In the rows, 128 means zero.
Where one turn sends some rows of the set: a few examples, then the rows asked
fev: [131 103 106 102 119 168 121 132 134 121 123 122 123 112]
Solil: [143 135 114 152 131 127 111 123 102 117 114 145 148 100]
Monan: [ 86 100  99 146 122 139 129 129 125  99 119 130 126 130]
Miz: [116 148 141 119 122 150 112 125 132 114 163 131 119 121]
puz: [140 125 144 109 100 132 112 126 111 137 107 114 167 138]
kod: [118 115 159 116 136 123 158 157 100 123 130 120 131 126]
nuno: [127 126 102 145 133 129 142 114 147 105 115 111 148 153]
niti: [104 104 146 144  92 128 152 143 112 103 126 141 114 110]
mufe: [121 122 143 154  85 126 158 133 147 111 128 122 125 114]
kezu: [106 129 114 150 111 128 149 139 103 142  95 142 120 122]
Gigo: [136 126 128 135  94 118 127 116 149 142 105 134 124 111]
lef: [123 126 107 114 110 148 114  95 106 126 143 143 138 136]
pebir: [128 102 132 150 128 124 111 137 133  95 111 100 125 154]
Lobof: [119 121 131 126  98 133 149  95 117 108 102 124 108 112]
nemon: [146  92 119 163 116 141 133 139  94 105 126 104 133 141]
mar: [134 147 155 139 113 159 112 124  98 135 114 110 152 129]
Zogag: [121 119 145 124 120 116 141 140  98 139 150 148 118 150]
Fuf: [140 135 118 142  92 128 137 137  91 101 134 128 169 119]
muve: [117  96 135 154 138 148 118 142 127 125 123  90 150 126]
Tugu: [126 131 156 138 108 151 108 110 147 112 111 134 118 108]
podu: [118 145 131 127 115 139 144 156 125  77 129 122 149 109]
molo: [128 116  81 129 118 151 144 134 116 121 143 128 115 137]
Lok: [128  91 110 149 100 160 134 158  98 112 109 130 136 127]
Rur: [103 110 102 121 122 156 138 125 146 106 116 150 142 141]
sug: [128 128 138 112 129 114 106 145 137 115 154 123 120 141]
Piru: [140 139 147 118  89 164 110 125 113  99 138 112 131 133]
fena: [143 123 144  87 105 138 121 143 117 108 131 103 131 122]
kib: [121 148 123 138 136 125 115 138 125  84 114 155 130 133]
ruzos: [116  90 149 158 117 154 129 126 122  96 100 126 151 142]
lidu: [127 131 155 153 113 155 120 154 120 100 126 110 138 163]
vavuk: [129 114 153 140 131 110 162 116 126 102 142 121 133 117]
sep: [121 120 144 159 128 140 158 162 117 142 135 145 135 131]
pomir: [164  91 129 125 126 152 142 135 110  98 133 142 146 138]
pedum: [125 126 138 134 136 119  97 132 138 148 126 122 156 131]
goded: [121 131 151 131  78 123 136 119 129 125  99 126 128 150]
Kebo: [121 141 134 128 131 151 148 145  92 143 148 107 142 120]
dur: [131  97 101 101 108 151 134 135 116 130 134 141 158 137]
simog: [112 147 134 139 140 149 101 121 113 135 142 131 149 146]
muma: [124 122 134 128 143 133 154 129  90 138 104 149 120 122]
nit: [156 139 126 129 121 140 159 134 131 138  97 145 136 125]

sep -> molo
goded -> muve
Where do these go?
pebir -> kod
Fuf -> Solil
Monan -> niti
Rur -> mufe
Piru -> mar
puz -> pedum
lidu -> Kebo
vavuk -> pomir

Where one turn sends some rows of the set: a few examples, then the rows asked
E: [100 135 108  86 149  96 131 117 136 133  95 128 130]
M: [142 141  79 114 144 172 111 121 137 142 115  91 155]
J: [143 142  90  98 152 169 112 133 131 144 117  95 150]
C: [127 136  83 105 146 172 111 133 132 138 109  99 152]
F: [155 153 105 104 154  90 136  84 147 145 115 104 137]
K: [ 94 134 111 100 142  99 132 117 124 125 101 132 134]
B: [115 137  84 142 128 106 130  76 142 122 101 111 149]
P: [146 146  91 106 153 173 121 116 119 162 105  94 145]
N: [108 137  78 132 129 105 129  79 153 128  88 109 146]
U: [ 93 129 107  96 148  96 127 114 124 132  94 126 133]
X: [153 152 114 108 154  91 136  90 131 139 125 112 136]
A: [112 135  80 139 133 103 127  73 142 130  94 104 148]
W: [130 140  83 116 144 177 119 112 121 156  98  96 149]
Z: [127 139  91 102 149 173 120 125 115 158 100 101 145]
D: [152 148 110 103 160  88 133  88 134 146 119 105 135]

C -> M
P -> Z
Where do these go?
X -> K
N -> F
D -> U

Where one turn sends some rows of the set: a few examples, then the rows asked
Gifa: [133 112 186 102 120 137 148 100 112 176  78 109  90]
nak: [139  83 171 103 127 152 152 113 141 154 136 110 143]
lub: [105 153 159 117 110 152 139 102 122 172 106 109  88]
Sute: [134  93 131 111 110 160 156 119 114 153 113 128 144]
gotok: [102 126 181  90  91 133 181 121 122 177 108 135 120]
rafeg: [146 115 135  95 125 171 162  94 124 141 133 144 131]
zad: [118 100 144  89 131 171 155 127 102 147  95 133 112]
Bubez: [133 113 189  87  98 131 152 113 128 144 154 118 122]
tuku: [133 143 199 103 122 121 158  98 133 176 112 113  96]
viki: [ 99 156 179 102 124 155 156 109 148 173 116 113 123]
Nuve: [ 97 127 176  99  99 161 135 107 108 166  89 129 111]
Berub: [146 156 160  92 104 167 168 118 149 145 137 118 122]
fuzes: [108 119 160  97 123 143 171 113 104 167 108 153  81]
Tagar: [132 132 166 103  99 141 174 109 155 172 102 117 151]
Lib: [148  88 165 103 114 172 135 114 130 151 105  92 104]
kuru: [154  79 165 102 128 150 163 104 110 168  89 121 111]
povi: [116 111 142 120 116 166 136 118 113 167  82 110 110]
taso: [151 125 136 111 130 158 153  99 121 151 101 147  84]
les: [123 111 171 102 126 154 129  77 121 160 115 102  84]
vumo: [160 133 188  98 121 127 180 113 142 162 139 123 112]
Fud: [114 161 157 102 114 138 170 111 133 162 148 118 104]
Sutad: [137 126 142  97 101 145 177 124 124 146 151 130 136]
datuk: [113 128 183  83 133 131 153 112 124 151 138 100  85]
dip: [165 133 140 112 120 158 159 108 154 152  95 119 125]
Vos: [174  93 168 100 117 145 178 107 126 158 127 132 124]

tuku -> kuru
fuzes -> dip
Where do these go?
Berub -> Nuve
lub -> Sute
Bubez -> les

Where one turn sends some rows of the set: a few examples, then the rows asked
gur: [157 130 108  95 136 106 100 108 124 134 139 109 146 125 126 145 102 141
 142 121 146 143 100 105 113 147 150 133 147 140 155 146 133 139 148]
gen: [152 144  99 123 130 113 122 125 113 124 132 106 133 108 118 128 101 132
 110  98 132 149 116 124 117 136 101 105 128 128 124 127 161 148 134]
Vig: [153 134 115 115 136  99 105 104 136 117 140 113 155 122 109 166 110 136
 142 122 146 140  91 122 111 152 150 130 147 147 134 132 130 134 133]
zise: [109 129 125 130 117 110 133 122 127 136 106 134  98 134 109 104 156 120
 122 113 150 127 100 139 126  85 132 140 135 112 113 111 126 107 136]
Fiken: [111 132 135 120 116 106 126 129 128 139 102 153  97 136 113 104 151 102
 118 110 112 120 108 142 124  90 138 145 122 119 123 124 124 105 139]
lired: [107 128 126 124 117  99 139 112 130 115 109 154  95 139 119 109 149 132
 111 102 116 126 116 136 119  89 129 150 129 115 127 119 125 106 143]
gitu: [127  88 124 133 131 132 127 128 108 152 122 141 142 105 137 111 132 129
 138 120 131 136 179 102 151 175 128 125 103 118 122 120 120 147 133]
vinab: [120 105 142 116 139  95 117 127 112 155 140 122 137 138 140 125 156 126
 150 120 142 176 162 111 152 154 130 130 112 116 138 103 106 122 144]
Bop: [136 109 113 141 111 131 122 113 115 129 101 140 106 110 115 120 132 132
 140 133 135  97 120 119 113 103 173 171 145 127 120 139 107 120 130]
Nata: [134  97 130 151 133 121 122 123  89 141 129 141 118 110 152 106 127 118
 152 120 127 138 171  95 151 167 133 127 111 123 121 119 114 146 136]
sivi: [119 113 115 133 121 116 122 104 110 119 108 156 101 114 120 123 142 150
 133 125 107  94 120 128 124 114 162 161 159 135 131 136 101 115 144]
gako: [159 129 116 115 131 108 119 117 125 131 133 112 143 128 107 169 108 153
 155 118 143 145  84 119 118 157 152 127 139 133 143 127 135 132 155]
zumok: [116  94 144 109 129 105 122 133 128 165 139 130 145 154 139 131 152 119
 152 126 140 163 158 107 157 156 130 133 113 121 133 118 124 130 140]
Valo: [121 111 127 130 122 121 122 118 113 140 101 159 103 103 111 114 131 118
 128 123 110  99 119 133 116 117 170 160 153 135 123 138  93 113 138]
Rame: [113  98 150 127 135 108  95 111 118 155 116 129 129 143  94  97 129 119
 141  94 139 137 123 138 141 147 124 142 144 138 133 168 146 136 123]
fav: [141  96 123 136 130 120 118 134 103 144 126 128 127 105 143 130 135 135
 142 124 124 140 184 100 150 167 129 138  90 124 126 116 111 133 140]
zuzu: [117 108 136 102 133 103 124 132 132 148 132 137 125 137 139 128 160 115
 149 126 148 173 147 105 169 145 139 132 116 125 152 108  98 131 152]
kul: [151 122 124 111 122 139 117 112 154 109 123 153 143 121 132 129 134  98
 117 106 103 133 138 130 110 156 151 106 137 125 143 137  94 111 150]
Bim: [110  87 144 124 115 125 111 128 122 133 108 126 132 117 111 101 114 116
 145 105 136 115 133 134 117 154 114 148 117 143 138 173 154 128 138]
gikot: [135 115 123 138 152 123 130 151 116 125 110 145 137 129 105 150 159 120
 127 141 147 116 122 109 115 152 131 139 100 146 118  94 150 115 110]
givud: [145 135 110 112 140 107 108 102 139 123 141 120 144 128 119 152  92 140
 147 116 149 142  88 122 100 145 145 124 143 132 150 127 124 144 146]
Nedim: [154 150 104 129 133 111 113 111 130 102 123 119 147 107 110 136 109 131
 118 103 139 134 101 127 114 143 116 107 105 129 122 119 156 143 126]
Lom: [139 101 116 139 122 132 135 139 108 132 120 141 121  96 137 128 135 118
 136 122 118 147 184 103 160 152 132 134 107 128 127 117 107 152 132]
kas: [119 115 135 124 106 122 131 121 116 127 107 160 102 109 120 111 131 135
 131 120 128  97 116 118 121 113 175 174 143 129 123 139 106 113 144]
fogul: [107 138 141 130 106 108 134 129 114 133 112 154  97 132 113 101 153 125
 119 105 124 122 109 139 138  92 143 147 141 117 111 121 128 115 135]
zam: [143 113 136 130 154 113 125 122 117 132 108 156 149 130  98 130 163 127
 135 138 156 143 123 111  99 157 157 140 127 135 132  92 127 126  99]
kel: [155 148  98 138 131 119 113 118 127 119 131 118 128 119 114 147  93 138
 126 106 127 132 102 131 115 136 111 106 120 128 126 120 152 157 133]
nabo: [146 135 116 123 139 133 106 125 148 125 133 146 128 144 122 146 144  95
 105  98  97 127 127 132 151 146 135 100 137 130 125 136 108 108 146]
Seke: [125  97 152 118 125  94 125 128 123 156 140 133 111 149 154 124 143 112
 157 124 146 165 148 100 149 157 125 133 112 126 131 113 119 124 152]
guga: [156 144 103 139 135 119 133 118 111 112 123 119 144 113 104 137  99 141
 129  91 132 150 102 123 115 144 127 110 108 109 130 117 155 144 137]

kul -> zam
gako -> Seke
Where do these go?
givud -> vinab
gen -> Lom
Fiken -> Nedim

Where one turn sends some rows of the set: a few examples, then the rows asked
ketus: [105 128  97 116 113 103 155 164 155 124 146 161 122 111 101 108 157 111
 118 151 132 143 123  96 128 118 113]
bevu: [112 165 131 122 118 130 154 134 160 126 130 136 124 130 133 185 140 138
  86 118 140 156 127 135 143 112 112]
gani: [122 159 128 115 106 130 158 131 155 128 135 144 127 133 143 182 144 130
  81 117 144 156 128 136 143 109 119]
Nul: [111 127 107 129 127 129 147 174 151 124 122 112 108 120 111 104 143 119
 124 152 130 118 150  86 127 106 126]
kapak: [116 142 108 108 118 147 135 128 143 128 141 129 125 100 125 175 136 118
 135 147 129 151 169 168 131 116 117]
fibe: [112 118 103 106 114 129 138 109 149 129 147 102 117 126 139 146 139  88
 128 141 134 147 133  62 122  97 112]
Poma: [115 115 103 111 118 126 136 109 155 130 142  95 118 126 132 147 138  92
 128 137 133 148 134  66 119 104 107]
Bigu: [128 111 115 118 111 120 164 156 159 129 159  92 116 132 140 130 142 107
 129 136 124 142 171 148 155 137 108]
ped: [102 173 132 117 121 134 155 136 150 123 135 143 118 129 136 186 139 135
  91 125 138 155 122 130 148 103 118]
Nofa: [125 118 103 125 112 127 152 171 151 128 124 117 114 123 120  99 149 112
 116 148 135 118 153  88 125 107 129]
lak: [103 134 119 109 116 132 152 144 137 121 165 139 114 112 124 118 142 132
 105 166 133 150  60 143 131 105 119]
fite: [123 113 132 125 119 138 149 118 142 121 155 101 118 164 145 166 183 125
 115 145 124 137  96 126 157  90 115]
vibo: [105 131 121 118 125 129 148 145 151 123 155 126 117 111 111 120 140 141
 107 159 132 150  64 148 125 118 111]
zuzi: [ 89 140 120 106 125 133 163 162 130 115 175 109  97 128 150 135 140 102
 141 161 115 141 156 131 173 108 119]
digol: [126 111 131 128 122 136 147 118 148 122 151  96 119 163 141 166 183 129
 116 141 124 138  97 129 154  95 113]
zet: [121 118 113 101  99 126 169 154 135 124 176 113 111 134 162 128 147  90
 128 150 125 141 165 138 165 115 123]
Doku: [103 110 110 113 113 147 133 117 130 127 142 110 118 124 186 143 133 148
 124 168 141 138 107 150 144 113 110]
zedo: [ 95 133 122 123 137 127 157 164 154 119 158  87 102 125 129 137 135 117
 144 148 114 142 162 141 164 129 104]
Koz: [104 122 104 114 125 129 133 111 154 129 142  93 114 124 128 148 136  96
 133 140 130 147 133  63 122 102 105]
Punul: [106 149 110 105 122 150 136 131 135 124 145 133 120  99 127 177 135 118
 139 154 127 151 165 163 135 108 120]
Fodu: [116 118 133 126 125 139 147 120 141 119 154  99 114 163 142 167 181 128
 119 147 122 138  94 125 158  89 114]
foze: [119 124 103 118 110 130 154 170 139 125 132 126 110 124 128  99 150 106
 117 155 135 118 149  83 131  96 137]
dod: [109 107 110 116 113 145 132 117 137 129 138 105 121 124 183 143 132 149
 122 165 142 138 109 154 142 119 108]
razog: [123 138 107 102 108 147 139 126 138 129 145 136 128 102 134 173 140 111
 130 148 133 151 170 167 132 112 123]
bup: [110 169 130 110 109 134 158 132 146 124 140 150 121 132 146 182 143 127
  85 125 142 155 124 129 148  99 123]
gimo: [102 131  96 116 115 104 156 165 152 124 147 162 121 111 102 109 156 110
 119 152 131 143 123  95 129 117 114]
boz: [101 110 111 119 120 146 130 119 137 128 137 101 119 122 179 144 130 153
 126 166 140 138 107 154 143 119 106]
Kiser: [123 119 116 116 112 126 152 141 155 127 154 127 125 113 117 116 143 136
  99 152 138 151  68 152 121 122 113]
Faru: [102 124 105 109 122 129 136 111 146 126 146 100 112 126 134 148 137  91
 132 144 130 146 130  60 125  95 111]
gol: [ 97 114 111 116 120 146 131 119 131 125 140 106 115 123 182 145 131 151
 127 170 139 138 105 150 145 114 109]
Mitav: [100 131  97 117 117 104 155 166 154 124 145 160 121 110  99 109 155 112
 120 152 130 144 124  95 129 118 111]
keni: [117 116 133 129 126 137 146 119 147 119 150  94 116 162 137 169 180 131
 119 143 122 138  95 127 157  94 111]
zelol: [112 146 107  99 112 150 139 130 130 125 150 141 122 101 136 174 139 110
 134 155 131 150 166 162 136 104 127]
fep: [104 128  97 119 116 103 154 166 155 125 145 159 123 111 100 108 156 112
 120 150 131 144 124  96 127 120 111]
zakal: [105 133 107 122 124 133 151 174 139 120 129 122 104 121 120 104 146 113
 124 159 130 117 147  80 134  95 132]
fava: [121 123 114 107 102 128 155 140 141 125 164 140 123 115 130 114 146 127
  98 160 139 150  65 148 127 111 121]

zuzi -> zet
gani -> bevu
keni -> Fodu
Where do these go?
fibe -> Poma
Nul -> zakal
zelol -> razog
lak -> fava
gol -> Doku

Where one turn sends some rows of the set: a few examples, then the rows asked
zuv: [117 141 158 122 129 107 142 130 121 115 130 129  90 134 139 131 126 101
 168 177 100  95]
lop: [114 114 133 117 142 109 132 154 115 100 108  86  90 131 127 146 146 100
 163 150 127 173]
felu: [ 96 153 118 114 150 111 124 148 117 124 119 121  88 123 113 125 101  96
 106 135 132 133]
nifud: [149 122 121 107 147 108 119 154 146 101 164  83 102 142  98 122 131 122
 173 151  89 131]
Liso: [ 98 137 131  90 120 139 110 135 120  91 124 103  98 132 131 157 140  84
 134 155  88  91]
Fel: [118 114 135 103 145 109 139 151 110  97 108  94  81 132 129 141 141 103
 164 146 125 177]
selel: [128 116 107  84 141 157 142 144 130  80 129 112 129 129 132 161 120 118
 143 116 105 120]
belav: [145 121 133 115 150 135 165 125 114 113 132 131 119 156 141 130 113 116
 169 136 120 115]
kav: [117 118 141 109 149 102 131 151 106 103 104  82  90 132 124 139 143 104
 168 151 125 167]
Veka: [111 117 135 105 145 111 138 151 119 100 100  85  89 125 129 134 146  98
 160 159 121 171]
folom: [ 99 137 137  85 124 136 108 143 127  87 129 106  94 126 123 150 141  87
 126 151  79  95]
mudam: [146 135 148  94 117 119  96 117 138  97 134 136 114 112  84 149 107 119
 138 138 117 131]
fal: [147 119 122 120 133 129 176 129 128 114 137 131 116 147 141 131 110 114
 166 142 110 118]
mesuf: [156 126 116 106 146 108 107 161 141  94 157  85 107 136 105 123 123 122
 173 146  84 132]
vez: [149 130 148  91 117 117 102 125 139 106 141 140 115 126  92 157 103 125
 128 131 120 131]
nari: [129 112 106  88 143 157 137 131 127  79 134 108 121 137 139 150 128 104
 132 117 109 107]
bopa: [100 146 119 112 153 111 113 148 109 124 111 119  92 118 127 129 100 102
 102 133 118 132]
gom: [150 133 145  88 117 114  99 120 132 106 145 138 114 121  90 153 101 123
 139 125 117 128]
Zarok: [163 128 112 104 149 112 107 150 148  99 159  87 104 147 107 121 126 122
 168 149  95 136]
bof: [123 128 148 115 122 108 137 129 119 119 125 122  91 134 140 129 122  78
 171 179 100  98]
fisan: [102 129 135  91 121 129 115 135 131  81 131 106  93 111 137 155 140  89
 134 159  91  88]
Bep: [144 128 142  81 121 118 101 124 143 103 141 138 113 104  91 144 100 119
 133 130 119 134]
kefe: [112 122 131 104 141 107 133 141 121 101 104  85  86 130 132 134 153 102
 164 156 119 172]
Gav: [121 133 158 119 120 104 134 122 111 120 128 121  84 132 128 126 125  83
 164 176 105 101]
Sitol: [123 121 111  87 135 159 149 137 120  87 133 109 127 131 129 160 122 117
 137 116 102 108]
Lezez: [147 123 114 129 141 124 167 127 122 115 136 126 114 150 141 131 107 116
 170 144 123 122]
Gil: [148 139 144  81 114 116 102 121 138 104 135 142 109 118  87 141 106 123
 134 133 114 133]
duk: [153 133 119 108 148 119 112 156 145  91 163  77  98 137 104 120 125 119
 167 141  89 133]
Bigof: [ 90 153 125 119 147 104 121 149 122 118 118 121  89 125 118 131 109 105
 100 135 121 137]
Nuka: [102 156 117 113 149 112 115 146 117 118 111 123  94 123 127 131  98  98
 102 134 123 135]
gak: [150 128 123 101 149 106 120 154 150  99 166  82 110 137  99 121 122 118
 176 150  96 127]
nol: [ 98 150 115 118 157 102 119 149 116 118 117 132  91 127 115 126  99 100
 108 143 122 131]

Lezez -> Gav
bopa -> vez
Where do these go?
bof -> Liso
Bigof -> Bep
zuv -> fisan
Fel -> nol
Veka -> Nuka
Gil -> mesuf

